Each row is where one point has got to under a steady rotation. How many steps took it there?
The counts run from 0 to 258.
[107 108 176 132  98 113 135 131 111 158 118 129 111 128 163 214 118 130
 148 162 105 128 146 107 104 186 110 151 121 135 140 172 144 135 107 164
 118 116 150 123 134 128 122 126 131 152 153 163 161 132 149 157 121 123
 101 146 105 115 112 114 134 145 147  92 174 118 195 114 138 155 119 112
 134 113 109 192 128 103 161 194 153 170 152 132 147 105]	190
[108 129 125 147 121  93 135 185 129 140 145  84 137 132 166 181  92 102
 117 154 120 109 137 109 128 171 156 121 157 145 156 122 123 116  85 170
  78 153 156 136 148 162 112 150 129 127 139 152 155 142 113 119 155 128
 107 118 101 110 101 128 121 103 123 106 163 145 147 116 131 147  86 106
 138 139 114 129 135  53 184 193 167 144 150 114 165 140]	249
[117 138 169 141 131 103 132 138 134 130 160  83 131 113 144 180 118 128
 137 176 124 126 113  91  98 158 140 136 170 134 144 162 156 117  79 170
 120 129 144 152 161 153 124 133 150 150 135 128 136 129 127 157 134 110
 134 160 101 125 136 148 133 103 154  95 187 142 161 130 120 112 108 118
 107 110 149 157 118  70 182 211 169 143 149 132 177 118]	111
[100 108 151 160 117 123 124 149 115 157 122 104 109 122 166 187 126 103
 154 174 100 135 151  82  81 155 123 142 144 142 139 164 129 147 111 180
 130 123 153 124 132 135 115 108 125 136 116 158 135 136 153 165 142 110
 127 161 105  98 106 105 115 124 139  92 162 151 185 112 130 131 122 138
 116 109 128 195 117  88 171 200 158 167 160 113 153 115]	76
[ 96 116 132 127 110 118 143 189 130 142 115  96 135 134 192 192 114 115
 122 168  86 120 140  92 118 149 135 105 118 156 125 126 134 144 114 174
 110 142 144 127 111 158  76 143 127 165 127 144 169 161 132 176 146 116
  94 106 116  89  87 109 132 140 137  88 155 145 174 116 117 127 108 134
 131 127 133 148 142 106 185 182 146 177 135 113 149 117]	65
[104 125 166 140 142 102 128 151 141 133 171 102 145 120 171 171 103  99
 122 171 119 113 133 101 130 160 137 112 157 137 163 136 127  94  84 161
 109 105 130 169 148 154 105 127 168 160 165 132 124 121 103 144 133  97
 112 154 106 125 123 131 125 110 153 114 197 150 140 147 136 129 107 106
 132 107 111 165 144  64 189 172 180 162 140 118 174 128]	116
[ 93 122 128 148 128 112 111 150 124 159 130  88 129 124 169 157 116 134
 146 153 118  99 109 120 134 180 126 135 133 150 145 137 111 100 100 166
 113 151 151 134 162 154 125 152 182 139 105 132 153 121 115 117 151 135
 148 147 102 123  93 113 101  97 125 103 217 143 155 113 127 130 123 117
 160  97 137 153 166  86 176 200 167 168 155 133 152 142]	237
[104 119 145 160 105 120 120 154 119 150 116 126 101 125 144 184 108 123
 138 160 121 102 156 104 111 192 147 118 163 126 140 133 116 145  94 161
  97 148 148 126 165 132 113 124 135 121 143 166 168 112 134 141 118 108
 128 127 114  88  88 118  95 115 141 102 162 144 133 122 128 155 114 118
 127 111 107 164 152  68 192 195 173 163 165 112 177 130]	255
[ 96 109 145 121 128 121 131 167 138 142 165  86 147 127 176 193 120 103
 113 166 105 137 132  91 112 141 133 114 156 146 156 134 156 115 101 161
 131  90 148 155 148 164 109 135 144 160 129 123 129 131 117 156 141 103
  95 133  84 106 126 136 125 105 147 114 172 158 178 136 122 117  99 101
 163 124 132 156 131  82 189 173 188 164 142 118 170 115]	214
[ 98 110 140 132 128 121 149 150 118 155 105 112 124 128 149 190 109 114
 169 156  95 123 145  81  81 166 126 113 140 141 121 153 135 153 121 181
 115 158 155 120 142 139  96 132 131 150 101 167 158 125 161 172 138 126
 117 122 102  85  90 104 127 111 165 107 168 123 176  93 120 131 128 136
 134 101 139 179 148  92 150 181 147 171 159 115 160 114]	174
[ 98 116 120 132 126  96 139 174 124 153 109 104 141 132 175 180  94 107
 157 154  88 107 148 109 130 169 134 108 103 148 134 128  99 127 100 194
  99 173 157 104 120 134  86 147 156 145 132 164 152 148 109 155 154 134
 108 134 118 108  83 120 125 105 141 100 190 116 157  99 130 147 104 117
 157 115 125 157 141  87 142 184 119 161 150 104 143 135]	168
[ 92 109 116 146 130 116 111 147 125 164 128  96 121 133 164 158 116 132
 151 157 116 103 114 119 124 185 128 139 137 148 144 138 113 109 105 174
 113 151 152 137 165 158 131 153 168 133 116 128 159 120 130 112 157 138
 152 142 108 111  99  95 100  92 131 108 209 137 161 120 133 120 121 124
 144  98 146 167 165  78 175 199 165 173 160 125 143 147]	238
[ 98 123 157 140 129 107 122 138 122 135 132 116 144 128 194 172 101 105
 136 170 108 125 145 121 132 174 121 149 114 155 159 162 120 109  98 175
  92  96 151 131 130 118 100 127 142 146 145 174 142 126 111 121 129 115
 111 141 104 112 103  98 120 121 130  93 203 132 186 112 140 147 126 104
 158  83 107 177 142  73 145 176 164 166 159 126 141 128]	87
[ 98 140 143 120 120  93 153 162 133 134 146  91 148 133 161 195 103  81
 134 168 104 139 142  96 103 153 138 114 142 143 149 137 141 138 104 174
  90 118 145 142 114 154  89 145 146 167 127 166 148 141 144 159 146 121
  89 119 104 107 106 131 142 129 173  92 151 137 188 108 119 129  98 126
 109 116 119 170 123  79 150 186 139 147 133 118 161 108]	180
[ 98  85 140 125 125 114 131 162 123 158 140 127 136 129 170 184  94 128
 140 134 115 109 142 115 121 192 131 104 124 139 144 145 116 104  92 162
 105 136 144 124 185 160 118 148 163 146 143 152 146 117 104 139 137 127
 106 131  92 123 121 114 127  92 136 136 200 113 135 115 141 153 103  90
 181 130 106 162 166  76 175 162 171 167 155 111 146 138]	21
[105 119 131 154 127 115 124 164 116 158 123  94 124 131 136 170 111 124
 155 149 121 100 120  97 103 193 141 113 154 132 145 142 115 128  96 187
 114 185 160 122 184 157 119 150 167 127 107 152 149 120 130 153 151 138
 144 134 101 114 103 130 112  86 143 103 173 129 137 103 116 132 103 120
 129 118 139 148 145  68 175 213 155 149 159 121 171 128]	140
[ 96 109 161 114 135 119 124 133 113 151 127  94 138 119 178 190 118 143
 147 144  94 117 114  98 121 158 106 137 121 157 128 152 144 106 111 168
 130 130 152 132 150 141 100 138 153 170 101 137 144 128 135 159 141 125
 119 138  92 128 104 118 130 103 138 109 210 116 187 101 124 146 139 108
 185  90 154 155 151  99 153 186 161 176 162 138 149 119]	204
[117 107 123 137 107 126 136 189 144 146 129 117 136 126 178 165 118 150
 137 168 109 120 122 117 122 186 141 113 119 138 140 141 131 123  88 176
 117 139 139 129 164 178 122 154 179 148 156 118 169 130 104 148 136 116
 137 136 113 102 134 122 133 104 134 107 197 140 142 134 121  89  95 117
 122 131 128 156 154  98 212 190 174 161 133 102 142 134]	129
[101 108 139 138  89 100 152 185 128 157 114 124 121 127 177 188 104 136
 140 163  90 123 139  99 101 177 141 106  98 145 119 153 117 135  98 169
  98 164 133 111 128 161 106 142 149 159 149 153 171 160 130 166 141 129
 100 140 127 111 122 104 153 130 139 101 179 131 151 112 133 125 106 134
 102 141 119 159 148 108 195 181 141 177 120 107 133 117]	162
[ 99 116 149 149 132 108 142 182 131 142 143 100 129 133 156 174 102  98
 131 162 119 112 134  83  86 171 150  88 154 132 146 140 122 128 109 164
 100 160 132 151 161 173  97 136 152 152 129 150 140 131 143 172 150 120
 115 128 112 108 116 110 125 116 155 104 158 153 120 123 116 130 107 141
  95 132 110 152 147  74 208 174 166 168 145 104 169 112]	146
[ 92 110 144 137 106  83 129 150 106 168 112 113 123 134 161 196  87 115
 145 155 102 112 152 121 119 188 119 126 117 162 145 147 121 126  97 168
  81 156 145 107 139 137  96 152 140 137 131 170 180 125 111 126 136 152
  99 126 108 127 101  97 122 120 139  94 176 133 183 104 135 156 112 114
 148 115 106 150 169  84 140 176 147 161 142 142 150 124]	55
[ 94 101 141 139 119 119 125 168 116 165 138  96 128 138 160 192 114 110
 129 147 113  93 138  93 133 159 135  84 140 130 142 103 108 124 112 160
 130 153 129 139 144 153  93 157 181 166 121 130 146 133 134 174 137 120
 106 135 101 122  75 136  98 121 147 109 173 138 126 122 115 157 106 120
 165 125 110 143 156  95 183 189 155 181 144 115 177 119]	36
[ 97 113 146 156  95 109 121 154 106 176 139  96 113 135 135 191 117 114
 151 155 119 107 125  96  98 182 123 116 139 135 149 141 110 129 106 175
 118 163 134 122 160 151 130 152 190 145 105 150 153 131 151 156 148 152
 132 166  98 141 110 123 115 122 161  99 161 143 152 109 114 145 107 132
 111 130 115 166 142 100 169 217 144 162 143 142 168 115]	42
[ 95 105 137 163 105 101 125 158 125 172 139 113 114 140 138 188 113  93
 161 173 117 122 141 100  92 186 125 117 145 137 148 155 116 131 108 183
 115 164 140 123 143 159 126 152 176 140 128 140 156 124 144 148 156 138
 125 158 111 123 123 113 122 115 167  91 158 150 163 121 124 122 103 142
  81 134 110 186 140  90 167 197 141 158 132 129 159 121]	44
[104  99 150 116 110 103 135 141 118 166 123 130 118 123 137 208 103 156
 143 135 115 107 134 109 110 197 129 106 144 142 121 147 142 120  86 154
 115 160 148 128 183 155 122 148 150 146 141 144 180 109 116 147 117 139
 105 124 103 116 122 128 122  95 157 134 190 115 147 114 126 137 109  96
 170 112 118 153 166  78 172 180 173 165 151 122 167 132]	24
[111 104 155 123 105 113 134 147 119 163 119 120 121 124 138 204 110 162
 133 138 112 110 129 104 108 200 137 107 143 138 123 157 147 128  84 161
 116 162 146 118 188 158 123 157 163 143 131 140 178 108 119 157 119 140
 119 123  94 117 129 130 128 102 157 129 186 115 147 112 117 137 108 103
 162 119 124 138 166  87 177 182 176 163 151 131 163 122]	25
[ 95 106 164 129  97 120 131 140 108 165 132 123 126 126 168 208 122 108
 139 151 106 132 149  94 111 166 123 134 125 141 146 142 118 138 108 157
 118  87 140 124 136 117 112 126 152 154 138 174 145 129 140 161 116 111
  88 155  90 114 103 127 117 134 146 114 176 129 174 100 141 163 113 103
 166 106  94 183 135  94 153 187 161 175 151 125 167 113]	187
[100 140 171 142 112  99 127 150 121 133 145  96 149 126 191 172 104 101
 124 169 101 134 138 111 134 155 133 137 115 170 158 156 114 103  92 166
  90  89 143 131 124 119  99 132 157 156 141 172 131 141 107 137 136 119
 104 153 104 134 117 118 137 122 131  96 199 152 182 104 143 150 112 104
 154  96 108 157 132  80 154 186 159 159 146 135 150 121]	85
[101 114 149 117 144 120 126 125 118 150 122  88 137 127 162 189 117 138
 157 160 106 123 119 109 109 173 103 153 142 150 137 163 158 116 108 176
 125 139 158 136 156 156 111 148 139 165  99 128 151 126 142 144 153 140
 131 125  97 122 101 111 130 108 146  97 199 105 200 113 123 122 130 116
 159  90 162 174 141  91 154 193 154 164 156 141 147 118]	206
[ 98 117 123 142 106 119 128 171 121 152  94 115 126 132 162 186 108 125
 146 173  94 132 158 112 107 186 122 114 117 163 123 155 129 157 109 184
 109 141 147  99 142 136  89 140 157 130 123 159 192 117 116 152 128 132
 130 109 115  83 110  96 127 124 152  86 163 145 179 114 118 108 113 132
 124 102 125 172 158  99 163 179 160 168 146 117 139 120]	60
[110 139 161 125 137 102 128 142 140 123 146  96 154 118 162 176 115 113
 134 163 120  92 125 100 147 162 144 122 148 112 148 119 127 105  83 174
 108 131 148 154 133 141 100 139 163 167 161 135 141 138 115 165 136  96
 120 139 118 118  86 166 119 119 149  95 203 114 145 136 124 140  95 102
 151  97 125 154 127  66 170 206 140 153 145 113 172 130]	2
[ 96 137 139 129 107 108 147 177 131 136 149  89 158 133 171 191 114  78
 120 165 101 134 140  90 118 146 146 110 129 149 158 125 125 134 107 174
 100  92 138 133 127 141  95 144 169 165 127 177 129 138 135 161 142 118
  88 136  94 116 111 141 141 132 155 103 159 149 172 103 123 141  96 112
 139 116 105 165 118  85 151 193 146 159 136 122 161 110]	182
[ 96 131 128 136 110 117 120 168 109 154 124  76 137 137 182 190 121  95
 143 161 106 115 130  98 131 156 130 132 124 153 150 117 115 135 116 181
 111 138 158 123 117 131  99 146 143 143 106 162 146 155 140 152 154 124
 105 130  96 115  64 129 110 134 124  86 167 134 186  98 124 158 111 115
 164 115 133 156 117  96 149 221 132 165 158 130 161 122]	70
[101 124 162 130 110 126 124 128 117 147 117 122 129 109 183 175 120 147
 136 161  98 133 133 110 117 172 123 143 118 158 131 163 135 124  99 157
 113  91 150 129 152 118 112 125 149 153 131 167 160 111 128 142 108 110
 122 140 105 104 117 106 128 115 133 106 207 138 185 103 132 132 129 106
 167  76 130 175 163  93 168 180 184 176 157 129 149 120]	90
[101 117 135 129 144 131 126 171 140 134 151  84 152 130 175 181 124 102
 137 175 106 142 129 104 101 157 120 129 150 147 152 154 161 124 113 187
 131 108 153 145 156 170 115 139 154 152 115 122 138 122 122 148 161 116
 127 121  91 101 135 123 134 103 153 100 171 140 189 134 116  92 106 116
 125 111 152 176 126  82 180 189 177 150 146 116 148 116]	211
[105 132 139 120 132 127 129 150 132 145 137  76 145 122 165 182 130 123
 138 170 106 143 112  95  99 158 120 129 148 155 137 160 158 126 100 176
 133 112 151 138 158 158 119 146 168 153  97 127 147 115 133 150 147 123
 133 132  90 114 137 134 138 101 157 102 185 143 193 115 111  93 112 114
 140  96 158 174 134  88 159 204 175 153 150 138 158 114]	209
[ 91 102 149 141 107  76 136 166 123 169 139 116 122 135 170 202  89  99
 130 152  93 121 151  99 113 155 135  96 123 166 142 134 113 110  92 154
  95 147 131 126 127 147  98 146 142 155 140 155 160 144 110 143 132 136
  77 151 103 129 114 103 129 115 158 119 180 160 156 112 144 151 111 119
 140 137  94 151 166  86 165 153 153 180 125 121 166 128]	51
[109 116 172 164 108 128 100 157 128 144 132 112 121 117 168 176 132 138
 122 183 117 127 141 114 117 181 120 123 140 145 138 161 135 115  94 171
 135 124 138 126 165 144 121 131 173 134 158 123 157 119 105 157 123 106
 142 158 113 114 142 126 117 127 134  84 185 152 145 149 119 107 109 119
 112 107 126 160 135  91 206 192 188 168 140 124 151 118]	226
[117 123 170 138 136 117 130 129 129 136 148  96 119 117 149 186 117 131
 149 168 122 114 116  92  98 171 127 152 172 124 145 164 158 119  87 175
 125 144 158 151 164 156 133 125 119 138 131 124 141 132 143 153 146 114
 137 151 102 115 116 134 126 110 141  92 180 124 176 129 124 126 112 119
 126 111 153 167 118  75 181 210 168 149 163 126 168 122]	109
[ 87 109 142 129 119 114 138 157 116 153 135 114 140 132 174 205 112  82
 145 161 111 122 162 102 119 168 127 126 135 131 160 128 121 131 113 165
 103  89 149 131 125 128 100 131 148 157 151 177 136 125 134 153 134 111
  86 144  92 104  87 129 117 130 155 109 163 130 186 114 136 163 108 103
 153 115  90 185 128  80 141 177 149 166 153 115 157 118]	185
[115 116 137 131 102 114 122 145 125 152 128 123 119 130 156 178 113 151
 145 165 128 104 111 131 119 210 133 149 134 133 142 157 140 114  91 172
 101 142 143 140 173 169 140 158 169 148 158 128 188 114 122 121 137 135
 147 137 118 119 128 114 129 117 142 101 200 119 158 135 130 115 103 112
 111 113 118 162 165  83 193 204 171 159 137 135 148 128]	125
[100 110 130 141 128 125 139 157 112 158 105 106 132 127 164 176 108 117
 162 147  96 116 144  87 101 166 129 106 119 148 124 143 114 150 114 175
 122 156 154 102 149 128  97 138 158 146  90 178 142 125 143 175 138 128
 120 129 104  98  89 115 124  93 151 112 181 129 157  84 124 144 127 126
 161  98 138 170 148  95 147 188 144 176 169 109 154 117]	172
[104 100 135 132 126 108 133 177 118 158 132  99 132 129 172 180 101 140
 141 142 111  89 115 100 131 171 143 111 132 133 140 120 120 110  93 171
 113 182 153 136 159 173 110 151 143 152 137 126 154 146 109 151 156 126
 112 132 109 118  87 123 114  91 123 117 199 114 125 121 123 147  98 108
 174 139 136 125 152  79 193 183 154 171 155 108 161 140]	135
[ 97 112 158 130 140 117 129 162 131 140 131 101 155 126 206 178 111 116
 138 171  82 130 141 108 144 148 112 109  95 154 138 149 123 105  98 177
 134 111 142 128 123 136  84 141 167 167 143 135 133 144  93 171 142 106
 111 149 108 123 116 119 140 121 134  93 215 127 166 123 129 125 114 112
 171 103 133 167 133 107 160 169 153 180 141 108 140 122]	199
[118 122 172 140 142 128 125 134 113 138 140  89 117 115 153 190 119 142
 150 165 123 118 116  92 101 172 123 152 165 126 143 167 153 117  96 172
 129 146 167 147 170 152 133 124 122 145 121 132 129 130 150 159 146 113
 137 150  92 120 109 129 118 111 133  97 184 116 167 117 120 134 120 111
 144 115 158 163 117  80 187 211 172 154 172 127 165 120]	108
